In the rows, 128 means zero.
The rows of Y fall into 3 groups, and each row is roughly a mix of its group's hidden directions; one row fits no group.
Y:
[[156 132 122 127 172 182  88 128  91 128]
 [ 74 114 104 114 140 112 184 100 129 105]
 [ 91 111  96  88 117 119 166 170 158 123]
 [ 74  78 129  93 159 114 142 127 103 137]
 [170 114 154 154 103 151 173 123 162  97]
 [128 208 106 135  95 137 133 151 121 125]
 [ 95 167 107 120  89 111 186 145 137 121]
 [181 104 115 113 107 114 183 153 151 141]
 [112  92 151 114 172 167 174 122 104 115]
 [172 133  75 150  88 115 144 112  99 145]
 [157 130 111 136 189 172 123  97 101 123]
 [160 102 139 124 108 124 181 114 162  80]
 [101 139 139 116 163 128  68 123  92 166]
 [ 93  81  85  91 159 128 113 142 111 147]
 [ 90  75 111 108 163 112 129  82 115 128]
 [ 96 117 172 116 172 171 110 131  93 140]
 [102 112 137  82 190 166 112 134 125 121]
 [108 135 141  81 185 163 103 147 108 131]
 [141 181 140 117 107  94  90 169 108 147]
 [144 169 127 122  66 113 154 159 157 115]
 [114 172 144 143  78 100 117 123 172 102]
 [140 145 106 126 105 122  90 187 169 151]
 [ 78 118 117 145 171 120  77 120 113 158]
 [ 76  79  88 102 122 121 160 115 129 129]
 [ 95 136 146 118  67  91 165 143 146 118]
 [ 97 186 118 124  81 120 165 148 120 119]
 [165 157 196 158 128 129 153 116 120 120]
 [102 106 153 147 152 112  85  95  81 152]
 [ 84 150  69 106 111 134 147 107 155 107]
 [129 114 102 122 171 160  71 141 101 154]
 [124  94 164 131 187 143 121 144  85 145]
 [142 123 106  90 115 165 139 196 147 131]
 [173 144 105 117 120 153 120 166 185 112]
 [138  77 136 125 128 102 110 136 197 127]
 [100  91 130  86 115  92 154  78 119 130]
 [110 118 164 172 126 107 105  94  90 167]
 [108  65 140 124 164 116 142 101  91 148]
 [179 166 116 136  76 110 116 136 163 121]
 [134 132 158 126 104 117 202 132 150  97]
 [133 149 146 145  84  76 115  88 155 151]
 [137  59 100 113 167 157 118 132 126 148]
 [102 104  69 117 157 140  92 163 119 143]
 [153 112 127 144 145 109 166  96  69 159]
 [138 164 132 140  81 105  84 167 122 157]
 [136  90 175 117 177 149 137 109  92 146]
 [ 86 114 158 100 167 110 122 130  72 129]
 [144 148 113 129  98  97 186  91 155 105]
 [153 195 147 110  92 114 132 163 141 135]
 [111  94 139 112 105 100 190 150 160 112]
 [161  88 152 131 148 134  86 110 176 106]
 [123  74 137 137 130  95 148 102  74 107]
 [121 108 155  90 176 160 133 156 106  91]
 [101 154 163 132 151  92 114 105  69 133]
 [164 115 107 174 103 156 125 102 178 137]
 [198 156 103 142  86 139 141 140 127 123]
 [170 193 122 150  99 131  95 118 136 128]
 [107 112 111 135 170 168  80 167 106 129]
 [123 102 153  94 150 138 192 117 135  92]
 [123  69  83  82 143 133 131 142 137 151]
 [163 121 124 124 157 187  76 142 141 123]
 [135 123 136 160 101  59 108 121 150 161]
 [ 62 168 116 129 143 147 147 103 106 105]
 [151 146 136 143  80 122 171 123 179 102]
 [114 180 114 126 116 156  88 170  95 142]
 [ 87 137 110 137 175 145 111 114  74 151]
 [ 81 128 115 142 158 148  78 176 124 136]
 [ 86 134 151 103 132  83  91 111 173 126]
 [143  95 157 140 126 104 200 118 143 112]
 [145 166 160 131  79  89 163 137 149 114]
 [ 98 105 167 103 171 143 172 129  99 113]
 [114  78 125 118 184 156  88 129 115 141]
 [188 135 165 154 115 113 116  82 121 111]
 [ 86 101 116  89 164 122 155  81 139 138]
 [117 134 153 132  86 102 179 154 166 102]
 [131  53 153 117 158 140 158 110 122 134]
 [174 133 162 130 128 111  77 157 101 159]
 [128 174 134 158  83  78 104 132 134 150]
 [148 169 115 115  88 137 173 148 163  98]
 [164 174  95 163 101 149  99 125 157 119]
 [140 144 181 141  77 125 152 145 166 108]
 [146  59 106 124 160 133 116  93 110 146]
 [153 159 131 131  64 142 112 127 177 117]
 [105 127 158  98 157 159 169 157 157  95]
 [127 150  92 122 145 167  63 149 122 146]
 [165 146  86 161  92 128  80 131 141 147]
 [105 135 109 129 155 139  56 139 103 159]
 [149 175 142 146  78  95 149 102 148 108]
 [166 138 100 168 114 146  80 121 102 164]
 [ 68 166 145 125 128 156 107 109 100  96]
 [ 90  91 114  89 172 150 111 152 106 149]
 [ 90 186 112 166 126  96 109 104 124 142]
 [ 86 109  97 121 184 126 153 101  95 126]
 [130 114 146 122  83  86 175 123 170 110]
 [155 194  96 140 131 160 107 151 110 135]
 [121  82 100 136 141 113  98  66 119 151]
 [105 128 108 125 184 172  86 132 101 138]
 [136  76 154 114 145 135 166  88 147  92]
 [147 182 100 147  85 102 115  95 142 114]
 [135  91 174 102 139 119 159  89 147  90]
 [146 158 119 127 130 135  47 149 123 146]
 [113 194 131 133 142  95 119 102  83 128]
 [118  66 131 121 183 141 121 134  96 147]
 [113 165  92 136 112 106  73 159 116 158]
 [118 152  99 130 130 110  65 138  89 163]
 [190 151 121 151 124 121  84 145 118 163]
 [158 121 128 143  92 122 195  92 147 122]
 [132  71 134  98 144 113 190 122 135 132]
 [ 98 111  74 140 153 144 106 102 109 173]
 [110 172 142 135  89  91 162 169 147 116]
 [149 145 110 132  89 115 180 109 176 104]
 [ 66 145 133  94 121  88 165 121 113 119]
 [113 113 153 146 110 114 206 132 135 102]
 [161 155 181 146  98 135 169 151 140 107]]
Here is one row of each group, with its name. Which group are the others in?
[ 93 114 116 115 166 159 100 147  77 155]
<84>
[172 183 130 172  98 125 112 110 141 115]
<76>
[ 99  99 168 110 145 120 180 104 154 101]
<29>

[141 172  70 115 145 134  84 122 109 150]
<76>
[ 83 189 104 132 118 143 101 156 109 139]
<84>
[103 150 132 102  99 154 155 141 167  74]
<84>
[123 115 116 126  94  87 181 102 166 105]
<29>
[169 111 145  81 140 149 159 105 153  90]
<29>
[111 203 156 139 145 140 126 108  98 120]
<76>
[120 140 158 145  76  74 150 104 150 116]
<84>
[158 151  92 151  74  91 130 104 137 151]
<29>
[152 113 109 109 187 148 106 151  97 164]
<76>
